Look-ups in named tables: a row name and a column name give one cell, copied from the table.

nuli.tsv
	gunu	lumiv	meveto	vibo	sirirot	mesi
zoluzo	2.80	5.36	5.66	6.04	3.49	3.88
loruf	4.83	1.77	4.49	4.13	6.85	5.62
kimober	6.32	2.48	7.81	7.00	4.86	2.69
pufes	3.81	5.21	3.67	2.90	4.15	4.73
mis	4.41	6.67	3.28	1.03	4.69	6.82
dit	4.56	1.90	4.32	5.62	7.12	4.38
lem	2.74	5.39	5.29	6.06	3.32	3.85
lan	6.87	6.56	3.15	4.40	4.98	5.49
tevan	6.43	5.00	2.74	5.46	5.09	3.89

meveto of zoluzo: 5.66
gunu of loruf: 4.83
meveto of pufes: 3.67
meveto of lem: 5.29
meveto of tevan: 2.74
gunu of dit: 4.56
sirirot of tevan: 5.09
sirirot of dit: 7.12
sirirot of pufes: 4.15

sirur:
         per    bas  gokuze    ped  taruded    zak    pas   siv
nus     2878   1132    2453    -64     5235   6936  -5068  2559
raneti  2241   8353    2317   1109     2896   3006   1524  2829
karipu  2506  -3706    2467    836     1964   1635   3237  2194
ziv     1750   4142    2202   3830     -615  -2413   9874  2256
rize    2326   6908    2741  -1653     3902   2851   3613  1824
vomut   2150   2831    2154   5544     2563   2788   1788  1459
tikomu  2238    453    2073   4948     1570   2025   1869  2289

karipu, siv: 2194
tikomu, pas: 1869
tikomu, zak: 2025
raneti, per: 2241
karipu, zak: 1635
nus, bas: 1132
vomut, zak: 2788
rize, siv: 1824
tikomu, ped: 4948
nus, gokuze: 2453
karipu, pas: 3237

dez:
         fip  tize  buzage  lalad  mirop  rodibud  sesigum
botiso    14   210      13    108    151      128       64
vep      162    89      40     30     70      140      204
sopo      57   225     150    154     52       86      222
fevibar  190    78      60    234     96       58      132

lalad of vep: 30
tize of vep: 89
buzage of botiso: 13
rodibud of fevibar: 58
rodibud of sopo: 86
lalad of botiso: 108
buzage of fevibar: 60
mirop of botiso: 151
tize of botiso: 210
buzage of sopo: 150
sesigum of fevibar: 132
lalad of sopo: 154
buzage of vep: 40

Table sado
,varosa,fopafo,dunaguv,vafafo,davad,matezer
nez,101,143,98,7,141,90
dozanug,166,52,180,220,63,150
zaz,165,51,179,213,65,153
nal,138,81,173,194,40,108
lilen,101,143,98,6,141,90
zoge,102,136,112,41,113,84
mozarok,166,52,180,223,62,149
nepurik,102,142,98,5,142,91
nudunu,165,52,178,212,66,154
fipef,102,142,100,8,139,90

zoge, fopafo -> 136
lilen, vafafo -> 6
nal, vafafo -> 194
nez, vafafo -> 7
zaz, vafafo -> 213
zaz, fopafo -> 51
fipef, varosa -> 102
mozarok, davad -> 62
mozarok, vafafo -> 223
lilen, matezer -> 90
lilen, davad -> 141

Table nazavab
|  | likanub | mabazek | vosedem |
|---|---|---|---|
| ris | -62 | -93 | -13 |
| guvi | 12 | -79 | -28 |
| zan | 88 | -56 | 12 |
| keras | -25 | 84 | 7 |
| lavive | -59 | 38 | -14 |

What is the mabazek of keras in nazavab?
84
What is the mabazek of lavive in nazavab?
38
What is the vosedem of guvi in nazavab?
-28
What is the likanub of guvi in nazavab?
12
What is the mabazek of guvi in nazavab?
-79
What is the vosedem of keras in nazavab?
7
What is the vosedem of ris in nazavab?
-13
Which row has the largest likanub? zan

Table gan
|  | zik | tutuz | kimeg | gev | botula | noz |
|---|---|---|---|---|---|---|
| dunok | 120 | 127 | 154 | 120 | 92 | 119 |
| feb | 133 | 144 | 189 | 129 | 178 | 201 |
| kas | 126 | 131 | 129 | 95 | 67 | 85 |
| nusu | 120 | 116 | 65 | 143 | 59 | 45 |
| mabudak | 117 | 127 | 72 | 124 | 61 | 67 |
| kezudet | 130 | 146 | 173 | 128 | 142 | 168 |

feb, tutuz => 144
feb, gev => 129
dunok, noz => 119
mabudak, gev => 124
kas, gev => 95
kezudet, noz => 168
nusu, kimeg => 65
dunok, tutuz => 127
nusu, noz => 45
kezudet, tutuz => 146
feb, noz => 201
kezudet, gev => 128
kezudet, kimeg => 173
dunok, botula => 92
Which row has the largest gev? nusu

